0: [175 139  88  96 134  91 166 167  94 172  31 123 140 162 142 130 223 179 149 155 103 128 141 144 123  40 140]
1: [112  74 143 115 142 181 141 150 127 123 117 135 167 102 156  94  54 133 101 138 120 127 197 149 198  95 110]
2: [ 89 152 130 118 128 151 121 100 169  79  94 125  80  78 103  72 103 126 136  98 103 111  99 150 128 155 166]
3: [134 165 100 159 142 139 143  71 106 128 159  81  96 181  95 179 150  87 140 122  85 125  93  96  85 196  84]
4: [145  98 140 134 142 184 154 128 133 103 110 110 141 118 113 120  88 117 125 135 129 117 122 150 154 150  86]
5: [110 122 126 152 129 129 158 150  99 148  81 158 125 144 142  78 148 154 111 139 118 107 175 111 151  60 125]
6: [148  96 159 131 144 183 153 132 140  95 106 106 152 125 113 118  70 112 124 119 131 117 125 150 156 140  86]
7: [102 205 177 175 150 144 102  89 162 130 167 153 131 127  91 106 111 136 134  78 182 159 124  84 122 181 124]
8: [114 122 138 139  97 116 118 129 128 100 100  96  51  52 120 140 180 113 156 119 146  80  43 168  69 117 180]
9: [ 67 163 181 146 149 151  85 100 155 150 170 173 154 112 133  78  66 140 114  91 159 170 196  91 165 138 131]
10: [ 91 152 122 115 123 153 131  99 177  72  72 118  65  75  98  59 103 122 138 102  91 108  84 155 126 149 181]
11: [ 95 135 193 171 121 115  75 131 121 172 188 168 137 100 153 158 130 129 135 102 215 145 148 104 114  99 154]
12: [ 65 177 176 147 150 152  80 104 153 153 178 178 156 102 139  86  66 146 115  85 170 165 201  87 168 134 141]
13: [172  85 143  50 154 161 127 146 148 161 109 116 191 107 163 157  80 148 135 146 112 187 185 172 197  95 125]
14: [ 95 133  99 131 149 151 120  86 102 139 177 103 136 144 145 171 105  98 115 129  79 147 179 105 142 165 108]
15: [121 119  99 152 124 129 176 162  89 143  55 150 130 144 143  79 160 153 112 152 105  93 169 118 149  50 134]
16: [ 95 143 191 174 121 113  72 128 122 176 189 165 134  97 153 162 137 132 140 108 219 152 150 100 112 102 152]
17: [135  33 179 133 113 154 128 173 103 146 126 121 142  80 174 171 100 114 116 147 164 111 146 165 153  59 135]
18: [139 103 151 133 137 187 155 134 137 101 102 111 139 129 114 112  77 116 122 129 129 108 116 147 154 139  92]
19: [170  90  84 145  91  68 182 197  91 126  77 154 123 190 128  84 189 158 100 182 122  73 112 119 115  65 111]
20: [ 93 144 183 172 124 115  77 136 120 167 187 157 139  94 154 164 142 133 135 103 216 146 147 102 114  98 162]
21: [160  40 137 100 113 134 140 182 141 103 163 151 172 133 149 109  58 126  87 156 133 120 156 150 183 117 100]
22: [145  96 149 135 144 183 155 133 134 102 108 110 148 119 115 122  83 117 118 131 130 117 124 149 155 147  84]
23: [141 168 100  76 157 115  99  82 126 171 161  90 139 139 139 211 150 121 157 130  84 191 149 126 118 158 133]
24: [157  39 136  99 111 134 140 183 140  96 148 141 169 135 148 104  56 125  87 156 136 118 154 154 175 114 101]
25: [147  97 155 139 137 178 159 134 133 112 103 113 141 130 112 112  97 119 119 126 126 112 119 142 151 134  80]
26: [141 161 112 176 135 125 172 138 100 124  66 135 121 175  95  99 194 147 137 131 135  86  94 111  98 116  96]
27: [116 193 173  93 165 116  71  95 167 197 167 157 177 119 136 146 118 165 152 101 164 223 183 104 151 143 148]
28: [102 134 174 169 116 111  88 138 107 157 159 143 131 108 155 171 148 125 135 109 202 129 140 112 101  90 156]
29: [167 128 121  66 145 128 138 137 142 153  66 117 140 108 139 133 149 158 142 136 102 162 138 163 151  93 152]
30: [ 88 141 127 113 127 156 123 104 167  73  83 121  81  65 104  63 100 123 132 105  95 106  95 157 131 153 163]
31: [152 147 104 174 126 123 188 150  90 122  45 127 106 177  97  92 207 148 134 141 124  70  88 121 100 100 104]
32: [125 185 123 142 123 146 140  75 175  52  67 107  45 105  54  91 144 105 156  85 105  91  12 151  70 200 146]
33: [137  36 166 131 114 158 130 183 105 140 123 112 149  77 177 168 103 117 124 143 169 114 150 166 159  54 127]
34: [113 121 149 171 105 101 117 160  93 152 116 138 107 111 151 149 187 135 136 120 188  98 118 126  92  57 161]
35: [138 113  79 124 114  91 121 108 112 127 211 117 119 185 129 180 121  90 109 157  88 139 128  97 106 189  98]
36: [ 90 149 113 118 125 154 132 104 158  87  75 125  86  78 109  71 115 122 136 108  93  99  98 149 127 137 165]
37: [114 149 158 137 117  98  85 134 160 127 206 186 159 145 127  98  92 143 109 111 184 151 148  90 137 163 130]
38: [174 143  93  95 136  92 160 162  97 176  38 125 141 172 142 128 218 176 144 155 105 136 143 142 125  46 141]
39: [143 116  70 120 113  89 120 112 111 113 199 115 118 188 129 178 130  91 109 146  90 129 120 108 101 182  97]
40: [ 63 171 179 153 150 148  82  99 156 157 173 182 166 107 135  81  63 143 111  89 170 182 206  82 169 138 144]
41: [133 166  90 159 139 138 149  85 102 117 135  95  96 163  95 159 171 101 140 125  95 108  88 108  85 185  95]
42: [151 134 123  62 151 135 112 112 145 154 119 103 158 119 143 167 122 136 150 129 102 186 154 153 147 130 136]
43: [139  33 160 131 116 159 129 181  97 139 132 119 147  84 178 172 105 117 118 147 170 108 152 169 154  63 131]
44: [ 95 206 183 176 148 143  96  81 163 137 167 161 137 130  89 103 104 133 135  78 182 161 123  80 116 188 113]
45: [ 91 149 197 169 122 118  74 134 119 170 182 157 139  99 157 158 138 134 146  98 222 139 149 104 112  98 157]
46: [150 167 116  92 151 104 126 131 127 185 100 133 154 144 143 145 172 170 150 130 126 182 163 123 140  94 138]
47: [140 115  74 122 111  87 123 112 108 115 209 103 116 185 130 186 125  88 114 149  89 132 124 103 101 185 104]
48: [118 195 171  92 164 116  69 100 163 187 164 149 175 107 136 146 122 169 152 102 167 216 181 111 148 149 147]
49: [139  45 172 132 113 159 125 177 100 143 129 110 143  84 178 170 103 117 122 141 172 103 146 165 153  55 137]
50: [112 149 145 140 121  94  85 132 158 129 213 175 151 148 125 106  94 140 110 117 177 162 152  86 137 167 124]
51: [154 153 101 180 123 120 195 155  92 123  35 137 101 176  97  91 212 150 133 146 122  70  85 116  97  84 111]
52: [136 123 134 141 140 167 143 107 129 103 131  96 134 141 108 144  96 100 128 121 115 127 113 133 128 165  97]
53: [146  96 159 130 139 192 154 132 137 103 110 104 138 122 118 115  64 116 119 123 131 113 124 150 161 139  88]
54: [ 98 106 146 114 139 174 128 128 154 106 111 138 137  88 135  83  63 127 112 113 113 131 162 146 179 116 140]
55: [148  91 157 134 139 186 155 130 140 109 110 115 145 116 113 117  67 113 119 124 128 122 124 147 161 141  79]
56: [ 96 142  86 130 146 150 121  78 100 143 181 100 128 156 146 174 104  91 119 130  71 142 173 101 137 160 122]
57: [120 196 154  93 162 115  75 101 164 189 160 150 173 108 138 147 119 167 156  95 162 225 183 105 152 140 156]
58: [119 105 111 151 114 115 115 118  76 149 169  77  99 122 158 233 163  82 143 130 128 122 117 127  81 117 132]
59: [134 176 140  69 149 120  93 102 173 143 102 125 125 103 120 131 127 149 164 106 123 181 122 150 128 144 162]
60: [154  40 144 100 114 133 137 177 138  99 156 141 163 121 146 110  58 128  92 166 135 118 149 153 177 127  93]

[147 161  87  70 155 119 108  79 111 181 169  74 136 157 148 230 154 114 156 138  67 192 153 125 121 164 125] 23 42 56
[129 184 121 143 118 144 147  80 177  55  59 100  44  99  54  78 153 112 160  94 104  91   7 150  76 193 153] 32 10 2
[159 100  77 137  96  78 168 182  93 125 109 154 123 179 133 103 183 146 109 174 117  75 113 118 114  87 110] 19 31 15
[150 164  79  72 158 115 110  79 118 176 160  74 131 138 142 224 159 115 150 131  66 198 151 123 121 164 127] 23 42 56
[165  98  85 141  93  71 175 194 100 116  79 159 125 180 127  76 189 158 108 172 124  77 108 124 117  71 125] 19 51 31
[121 183 125 137 124 147 142  78 176  49  63 106  51  90  52  81 154 112 164  96 105  81   3 155  71 206 146] 32 10 2
[150 153  90  74 161 118 111  78 115 187 175  84 139 158 145 222 158 113 154 140  67 199 156 121 123 162 122] 23 42 56
[166  92  77 143  95  69 176 200  86 121  84 161 127 187 132  83 193 162 108 181 128  69 115 123 116  69 112] 19 51 15
[122 115 107 153 116 116 108 108  68 162 184  71 101 120 163 253 174  80 145 138 123 118 118 115  80 125 137] 58 47 39
[123 110  92 155 121 111 112 113  65 157 186  80 110 135 160 249 179  85 141 136 125 121 121 118  78 130 125] 58 47 39
[110  69 152 113 141 184 140 151 132 117 105 130 172  89 157  93  43 127  97 134 118 126 200 150 199  87 115] 1 54 24
[148 160  78  72 158 114 108  78 113 172 162  77 139 146 143 226 157 110 155 132  66 191 150 127 113 164 127] 23 42 56
[170  96  89 145  94  71 181 201  94 120  80 164 127 172 131  81 192 160 103 178 126  77 115 122 119  63 122] 19 15 51
[137 104 130 173  99 101 152 184  64 161  85 137 110 125 159 149 219 145 145 148 170  66 109 132  92  21 155] 34 19 15
[112  67 159 108 144 195 138 148 133 123 121 128 176  92 162  99  35 126 102 134 119 128 200 150 209  93 119] 1 54 24
[166  93  83 142  93  69 174 197  94 115  80 154 128 186 130  88 186 153 106 173 125  72 114 126 112  68 113] 19 31 51
[160  96  93 143  91  73 180 198  88 123  79 151 124 193 133  85 193 159 104 171 126  64 110 122 116  63 114] 19 51 31
[154 157  71  75 158 112 116  91 110 173 146  79 130 163 144 217 160 117 154 137  70 190 151 128 115 149 115] 23 42 56
[165  98  82 141  93  75 178 197  91 121  85 153 135 189 132  89 184 156 107 175 123  62 109 122 116  68 117] 19 31 51
[143 169 109  58 135 122 114  93 175 112  69  90  89  82 101 126 157 142 168 114  84 149  67 177 107 162 176] 59 36 10
[162  94  91 144  92  69 173 196  92 115  86 157 128 173 130  85 188 154 108 166 126  68 116 123 112  67 111] 19 15 31
[127 176 121 139 123 150 148  84 175  60  66 108  59  95  60  84 143 111 160  94 106  91  19 149  84 192 146] 32 10 2
[123 110 101 152 119 112 111 112  67 158 195  77  97 123 158 249 181  83 138 141 124 126 117 120  77 133 129] 58 47 39
[127 187 121 139 118 147 144  80 183  54  66 111  34  87  52  82 144 111 159  86 106  90   6 151  77 199 152] 32 10 2
[145 165 118  55 137 126 118 101 175 119  63  93  93  92 109 121 148 143 169 116  88 146  75 176 115 143 175] 59 36 29
[151 156  79  72 160 118 112  82 114 172 156  66 131 165 144 227 152 112 157 135  69 192 154 128 118 158 122] 23 42 56
[125 115 102 157 114 111 118 120  77 155 170  84  98 111 156 220 186  92 138 133 131 123 113 120  81 110 147] 58 34 28
[119 116 102 154 125 125 179 169  80 140  46 149 130 142 143  77 171 163 107 160 110  88 165 122 145  42 120] 15 5 19
[123 185 113 139 120 147 142  78 177  57  73  97  45  99  55  95 144 107 163  91 101  96  12 147  76 202 152] 32 10 2
[115 126 140 139  95 116 116 124 140  88  92 111  49  56 115 141 173 106 157 105 146  81  34 170  65 113 189] 8 36 2
[109  72 156 114 142 184 135 150 132 120 113 140 169  95 158  99  40 127  95 140 121 133 201 148 197  90 111] 1 54 24
[152 155  83  75 158 114 112  82 115 182 150  78 145 153 141 216 158 115 152 142  64 194 149 124 121 160 119] 23 42 56
[126 164 129 142 125 151 147  95 160  67  80 109  71 111  68  88 146 115 154 107 110  91  32 150  88 187 135] 32 10 2
[119 120 100 151 123 128 180 170  82 143  42 149 126 148 145  73 169 159 114 151 108  76 161 121 146  36 131] 15 5 19
[162  76 152  50 154 161 130 145 144 167 109 106 192  88 162 161  78 146 125 148 108 183 185 171 196  94 116] 13 42 1
[115 187 132 141 120 144 138  80 174  56  70 110  47 107  56  80 148 109 159  92 111  92  15 149  71 194 146] 32 10 2
[118 119 112 154 117 116 107 114  74 162 178  89 106 126 161 231 170  88 145 132 135 117 120 115  84 119 133] 58 28 47
[129 169 101 158 144 140 137  60 109 125 177  76  99 186  95 191 143  79 139 115  80 133  91  96  83 211  86] 3 41 47
[113  55 157 110 145 193 141 149 133 130 114 134 175  87 160  93  32 125  88 140 114 135 206 148 211  89 105] 1 54 24
[106  75 144 114 146 185 136 146 132 124 116 139 170  94 156  95  51 133  96 138 123 138 200 146 202 101 106] 1 54 24
[105  71 157 113 141 185 138 140 139 122 113 134 162  90 151  87  45 125 100 128 113 133 190 147 199  99 111] 1 54 55
[163  88 101 140  96  76 173 192 101 125  93 166 126 170 129  78 175 153  97 169 125  81 116 122 124  77 120] 19 15 5
[168  82 150  48 154 161 128 148 146 161 108 106 189  92 164 153  75 148 134 146 112 186 185 173 196  94 121] 13 42 1
[130 106 108 160 110 102 126 134  63 154 142  96 101 136 159 207 191  98 134 135 134  99 115 124  76  86 134] 58 34 28
[144  96 120 172  96  95 162 191  64 155  62 135 106 135 156 143 231 145 142 151 161  71 105 138  94  13 163] 34 19 0
[167  88 135  51 156 158 126 145 142 156 106 109 184  98 160 155  87 142 138 142 108 178 180 172 182  99 122] 13 42 29
[128 169  95 157 144 141 138  59 108 126 168  72 100 175  96 188 144  78 135 118  82 137  95  96  84 213  87] 3 41 47
[165 100  85 145  95  71 176 193  98 122  97 163 129 175 130  85 183 158 102 166 129  75 118 117 119  73 118] 19 15 31
[121 120 100 154 123 128 179 171  80 147  49 143 125 151 147  75 174 160 110 150 109  79 164 121 146  34 128] 15 5 19
[149 160  70  73 162 116 107  79 110 176 159  78 137 142 144 229 163 116 156 142  67 196 152 127 116 173 127] 23 42 56
[142 165 115  54 133 120 115  96 181 109  68 104  89  97 103 119 147 137 174 111  86 152  70 180 108 150 180] 59 36 10
[147 170 117  55 128 124 119  99 175 119  60 100  87  94 106 123 161 144 173 114  86 143  68 179 110 144 187] 59 36 10
[164  99  79 137 101  75 162 179  98 115 101 146 121 171 126 100 179 147 104 173 120  80 109 123 112 102 113] 19 31 26
[139  92 125 176  98  92 160 187  58 168  73 136 104 133 158 150 233 144 131 158 162  71 113 131  92  14 135] 34 19 0
[108 125 132 142 101 115 112 124 127 107 106 106  65  71 124 154 176 111 155 119 151  88  53 159  73 123 175] 8 34 36
